Each row is where one point has got to under a steady rotation. How many steps took it there?
The counts run from 0 to 272.
[124 112 176 155 116 168  95 114 170 116 100 100 143 150 122 149 153 173
 111 155 151 205 117 119  93 128 102 150  86 132 123 148 159 124 135 132
 127 177 126 156 130 120 120 146 125 139 133 122 121 118  89 124 159  57
  64 126 126 149 108 112 160 133  95  99] -> 155
[118 144 164 123 144 150 136 100 162  94 140  84 137 151 135 141 119 177
 170 151 135 177 175 154  71 165 103 145  65 100 129 117 148 155 144 145
 137 108 148 145 138 150 140 152 106 160 113 119 104  91  85 127 168 122
 119 105 103  91 123 112 124 147 107  90] -> 130
[138 125 175 128 125 148 133  99 135  76  95  98 123 124 136 117 149 178
 156 134 111 156 125 157  95 144  61 154 122 141 107 132 173  97 135 135
 101 148 149 147 115 130 145 152 129 154 141  98 107 102  79 124 169  83
  74 110 121 136 116  99 135 112  88  91] -> 45
[132 130 165 138 163 174 104 118 156  91 134 113 147 127 165 145 164 201
 150 153 118 152 138 129  90 164 112 155 123 127 103 149 138 135 153 118
 127 116 113 125 130 157 112 176 108 160 136 132  97  77  62 122 146 108
 114 130 119 106 152 114 151 131  92  67] -> 90
[141 142 160 157 165 163 114 123 152  75 107 111  83 173 113 146 120 158
 175 148 143 182 167 149  85 124  96 147 113  87 114  87 134 131 125 129
 107 138 156 145 120 136 152 124 151 158 161 109 132  96 103 113 154 119
  80 123 124 148 150  95 147 100  99  83] -> 52
[107 120 150 119 128 155  96 126 170 114 129  84 133 167 154 169 145 155
 145 160 118 170 167 124 108 145 130 106  90 100 109 136 156 163 171 123
 120 109 145 116 140 157 133 163 128 124 108 136 104  93  43 132 145 137
 111 140  97 143 175 121 128 153 122  84] -> 138
[113 178 141 190 164 179  97 119 162 113 110  99  96 154 111 143 128 151
 144 153 150 149 121 135  98  97 124 146  90  85 108 131 172 154  85 109
 117 130 100 118 126 136 167 116 132 123 147 125 105  79 108 124 150  78
 109 133 104 133 143 101 126 103  85  88] -> 166
[ 90 135 162 130 107 179 128 110 145 132 119  92 102 139 135 144 144 179
 135 118 114 176 126 141  73 124 121 134 101 106 113 152 206 131 120 108
 103 117 100 150 157 113 186 134 136 109 135 140 111 126  73 121 154  96
 115 141 111 137 152 112 133 143  82 109] -> 23
[113 137 158 151 116 159 102  97 176 113 106  90 146 141 117 136 145 173
 150 166 130 201 175 123 102 157 121 166  64 116 134 144 158 119 156 151
 132 119 109 144 124 140 135 151 116 137 120 106 132 112 106 122 156  81
 100 127 116 111 107 109 146 141 114 105] -> 129
[125 110 148 137 148 179 118 107 156 120 132  99 109 167 169 154 161 193
 133 119 127 207 140 148  76 135 115 142 109 130 118 141 197 131 130 105
 107 108  97 143 146 130 151 171 123 147 124 153 105 120  66 138 119 116
 137 154 100 123 158 128 122 160 115 125] -> 24
[150 108 149 171 117 147  96 121 150 127 120 100 131 138 168 130 144 109
 142 141 130 172 144 155 143 146 125 141  91 110 125 157 153 160 126 146
 100 115 131 116  88 155 168 166 140 132 115  78 120  64  98 123 144 105
  62 104 120 161 154  69 146 101 103 118] -> 176
[138 158 127 130 118 144 107 117 127 124 133  65 155 152 161 166 163 145
 128 117 128 166 172 175 122 156 110  96 115 149  98 127 187 161 147 138
 116 127 139 117 135 155 140 156 121 151 112 115 122  75  55 136 157 119
  93 145  99 145 123  99 103 133 107 115] -> 2
[124 144 190 121 146 168 104 110 133  78 112  84 109 163 154 150 116 157
 155 158 161 134 161 180  95 153  86 154 100 106 117 115 153 143 116 106
 129 136 158 145 107 133 137 138 149 169 128 127  77 110  80 157 164 116
  96  86 117 104 155  98 142 136 129  84] -> 104
[126 164 141 167 113 190 104  78 140 104 116 132 128 163 110 153 147 159
 153 127 156 184 133 157  94 135 126 140  83 130 174 100 167 138 112 128
 115 135 113 152 152 136 160 106 150 142 114 102 137  73 100 158 164  98
 116 141 132 103 115  71 163 112 121 107] -> 258
[123 100 165 168 153 159 122 110 145 117 130  77 111 136 137 162 152 168
 143 143 129 185 119 151  93 144 115 140 107 135  93 173 189 129 121 153
 111 131 105 146 110 145 148 189 128 157 118 145 113  93  83 107 124 111
 115 107  86 130 145 116 136 106  82 124] -> 168
[133 131 166 122 113 172 125  75 131  92 118 120 127 135 122 137 158 161
 169 120 123 170 137 165  74 151 113 131 111 128 164 122 163 123 138 146
  92 144 145 169 141 124 173 132 153 158 102 104 128  91  78 135 168 118
  92 126 118 124 119  82 166 132  99 108] -> 259
[146 147 149 153 161 168  94 119 128 115 133 107 116 174 164 132 148 120
 141  97 143 151 115 165 106 114 109 120 136 129 100 109 170 161 115 100
 101 122 157 107 138 143 154 136 135 142 145 127  86  53  39 129 138 127
 109 132 108 144 159  99 113 111 105  83] -> 223
[121 158 144 134 146 186 100 111 147 114  97 114 116 182 169 129 137 152
 145 114 134 169 123 145 105 115  91 162  98  86 125 105 185 130 113  87
 113 124 146 114 136 111 154 133 134 131 126 116  89  89  83 163 152  87
 113 156 144 132 135 107 157 161 126  82] -> 218
[129 131 120 163 124 152  98 112 136 129 123  94 165 140 158 140 183 167
 129 108 125 206 132 126 103 125 130 135 108 130 127 141 159 157 144 132
  95 125  94 129 153 132 156 149 118 123 141 118 149  85  91 116 139  90
  62 162 103 182 106  91 135 127 115 122] -> 10
[132 128 185 125  95 168 122 121 152 132 142 115  90 161 153 124 135 145
 152 115 144 171 122 167  84 128 110 139  82 104 124 123 170 138 130 116
 121 122 150 161 145 120 170 125 140 118 123 100  96  83  61 112 161 114
  96  91 125 129 144  90 148 123  97  97] -> 215
[157 106 147 168 129 192  87 103 181  89 150 140 132 152 122 111 157 171
 164 127 137 203 139 112  83 138 119 152 113 131 142 145 141 139 118 142
  99 118 126 132 124 131 138 145 133 137 171 126 123  82  92 102 141 101
  99 103 124 152 144  87 144 107 105 109] -> 272
[137 148 127 189 127 175  74 109 147 119 123 119 130 158 140 132 167 132
 125 107 135 159 104 133 123 106 123 136 139 139 113 131 186 140 113 110
  90 128 115 112 120 135 156 134 148 121 155 108 118  63  71 125 134  84
  87 143 116 174 155  91 131  97 100 111] -> 224
[103 128 151 135 125 182  86 121 174 105 126 107 133 147 127 135 140 164
 158 136 106 175 170 119  83 142 116 146 104 115 106 143 140 125 171 136
 134 130 147 140 134 142 113 144 143 153 150  98 111  89  86 132 177  75
  72 132 136 143 115 115 173 145  84 101] -> 85
[ 95 139 143 131 146 168 108 115 143 107  95  79 137 141 154 117 135 157
 140 122 117 177 111 123  93 104 113 151  90 109  97 151 170 138 128 112
  96 125 133 135 133 111 161 157 141 133 148 130  91  99 100 123 162  57
  53 141  92 169 103 117 150 157  91  96] -> 159
[129 162 146 130 141 132 130 115 122  99 120  92 131 177 127 150 146 138
 156 125 142 175 170 159  65 122 111 117  98  91 131  91 144 174 123 125
  96 153 170 139 162 134 149 122 128 159 149 115 113  87  83 127 181 138
  81 151  95 135 129  95 143 124  86  92] -> 8
[156 159 148 142 117 177 110 108 146 130 114 112 121 157 129 139 133 141
 151 148 156 179 160 158 132 129  96 136  88 101 145 109 161 133 124 143
 105 145 145 129 104 131 167 127 143 131 115  68 134  68 109 138 170  99
  75 113 139 134 120  63 158 111  93  77] -> 0
[152 141 143 126 149 157 114 102 156  97 169  88 133 154 143 119 131 142
 186 126 138 159 180 163  85 154 125 133  80 112 132 130 155 187 125 134
 111  89 155 123 132 153 163 146 135 155 125 123 107  79  79 114 157 142
 112  94  88 128 146  93 100 123 110 100] -> 131
[122 135 137 162 123 170  66 110 160  98 111  88 120 148 165 125 135 123
 131 141 130 152 147 139 130 136 143 127 129 127  97 145 159 166 120 136
  91 117 119 119 104 142 164 120 177 118 146 130 101  92  70 136 150  90
  52  98 106 181 168  83 124 119 137 120] -> 106
[158 116 138 160 118 164 116 116 154 129 155 109 136 154 160 122 162 138
 154 111 152 195 180 129  87 142 133 137 106  96 116 122 147 170 126 152
  84 119 125 133 136 149 165 148 152 156 157 111 117  89 111 111 154  97
  76 121 108 164 143  82 168 126  73 125] -> 202
[113 154 145 167 107 177  92 105 165 127 122 107  95 165 131 140 144 144
 135 125 140 176 156 134  85 114 134 131  92  91 129 115 183 164 104 122
 103 113 108 132 147 121 181 102 142  95 165 118 114 117  91 113 151  83
 100 116 107 146 152  89 138 111  90 119] -> 22
[ 99 134 167 154 169 163 117 132 150 114 111  95  99 186 127 146 106 122
 167 134 136 177 154 137  93 107 132 140  60  69 109 103 141 153 123 107
 122 131 154 123 126 149 156 145 138 147 143 109 104  77 107 131 152 117
 102 133 110 135 157 106 157 120 101  96] -> 170
[111 163 119 161 138 182 101  83 127  94 107  91 131 144 115 137 137 132
 151 115 152 167 128 167 115 117 141 143  96 139 136 133 172 141  93 112
  99 119 115 149 134 137 167 120 173 143 133 117 133  76 114 151 172  85
  75 120 109 135 103  71 128 112 129 124] -> 114
[131 156 163 129 132 174  93  83 148  77 127 126 132 171 115 141 130 145
 160 142 150 171 171 139  76 133  93 128 109 120 136  92 151 156 120 126
 104 153 182 137 130 125 127 106 148 163 129 102  91  92  68 151 161 112
 121 122 131 111 142 104 141 131 101  72] -> 78
[136 180 145 171 146 172  89 116 144 103  92  97 124 155 130 127 138 145
 144 142 136 140 143 145 107 112 109 145 106  97 104  99 158 151 113 119
 109 120 123 119 137 128 155  93 137 124 178  98 124  85  86 110 172  84
  70 119 116 156 141  85 126  94 102  80] -> 48
[131 123 124 160 136 165  94  98 182  91 121  88 158 131 126 122 167 170
 162 152 137 211 127 121 110 138 139 165  89 123 146 159 160 136 136 151
 101  94  97 129 120 132 160 152 133 121 130 119 139  72 102 101 145  84
  91 125  99 157 120  96 134 116 125 122] -> 128
[156 115 158 165  99 205  94 108 158 126 134 120 143 142 150 127 168 156
 119 119 142 184 116 160 133 147 100 157 126 158 124 156 189 115 116 146
 106 138 124 132 107 136 149 150 140 126 117  91 107  71  61 125 138  82
  96  93 138 137 133  93 132 112  98 100] -> 220
[135 143 182 160 154 154 122 107 153 103 104 106 113 146 165 163 160 191
 142 167 146 170 148 160 103 155 120 143 108 116 129 109 153 143 160 139
 115 130  95 147 138 164 135 136 124 136  82 115 113  91  66 131 135 122
 127 155 127 102 169 106 151 134 126  88] -> 64
[154 155 148 170 133 173  95  86 134  95 107 109 128 147 111 113 154 165
 152 128 141 160 116 166 110 131  78 178 112 140 134 124 174 111  90 116
 111 132 111 136 109 124 157 132 139 146 151 100 133  91 107 126 163  73
  88  96 131 128 106  82 136  96 108 101] -> 44
[108 135 164 158 158 170 141 110 137 111 106  90  94 126 100 142 139 174
 151 154 139 159  84 154  87 116 123 143  97 107 117 154 172 129 104 138
 107 124 114 155 130 126 177 146 131 119 119 140 117  87  79 107 149 100
 111 105  86 124 141  93 123 110  75  90] -> 167
[116 153 184 146 128 165 123 107 118 115 113 119 103 172 146 147 136 130
 135 119 126 120 159 182  72 124 103 115  96 106 101 101 169 155 120  84
 114 141 145 126 153 143 144 138 125 154 135 100  76  88  53 143 169 122
 107 129 122 108 163 107 140 112  95  98] -> 34
[125 167 121 136 117 171  99  90 155 103 114 114 140 114 152 118 161 150
 149 129 117 152 103 147 107 124 117 135 117 128 136 128 182 148 125 134
  87 101 124 138 162 126 181 106 143  93 105 108 101  83  43 132 162  86
 100 130 124 139 138  88 124 140 134  79] -> 75
[122 147 163 142 177 172 133 107 132  96 100  97 107 164 146 144 122 165
 162 152 136 165 142 166 107 141  93 168  73  95 127 128 171 126 109  98
 122 142 136 136 119 150 165 172 124 161  96 106 101  77 108 155 145 121
 117 140 111 101 140 107 144 143 124  96] -> 174
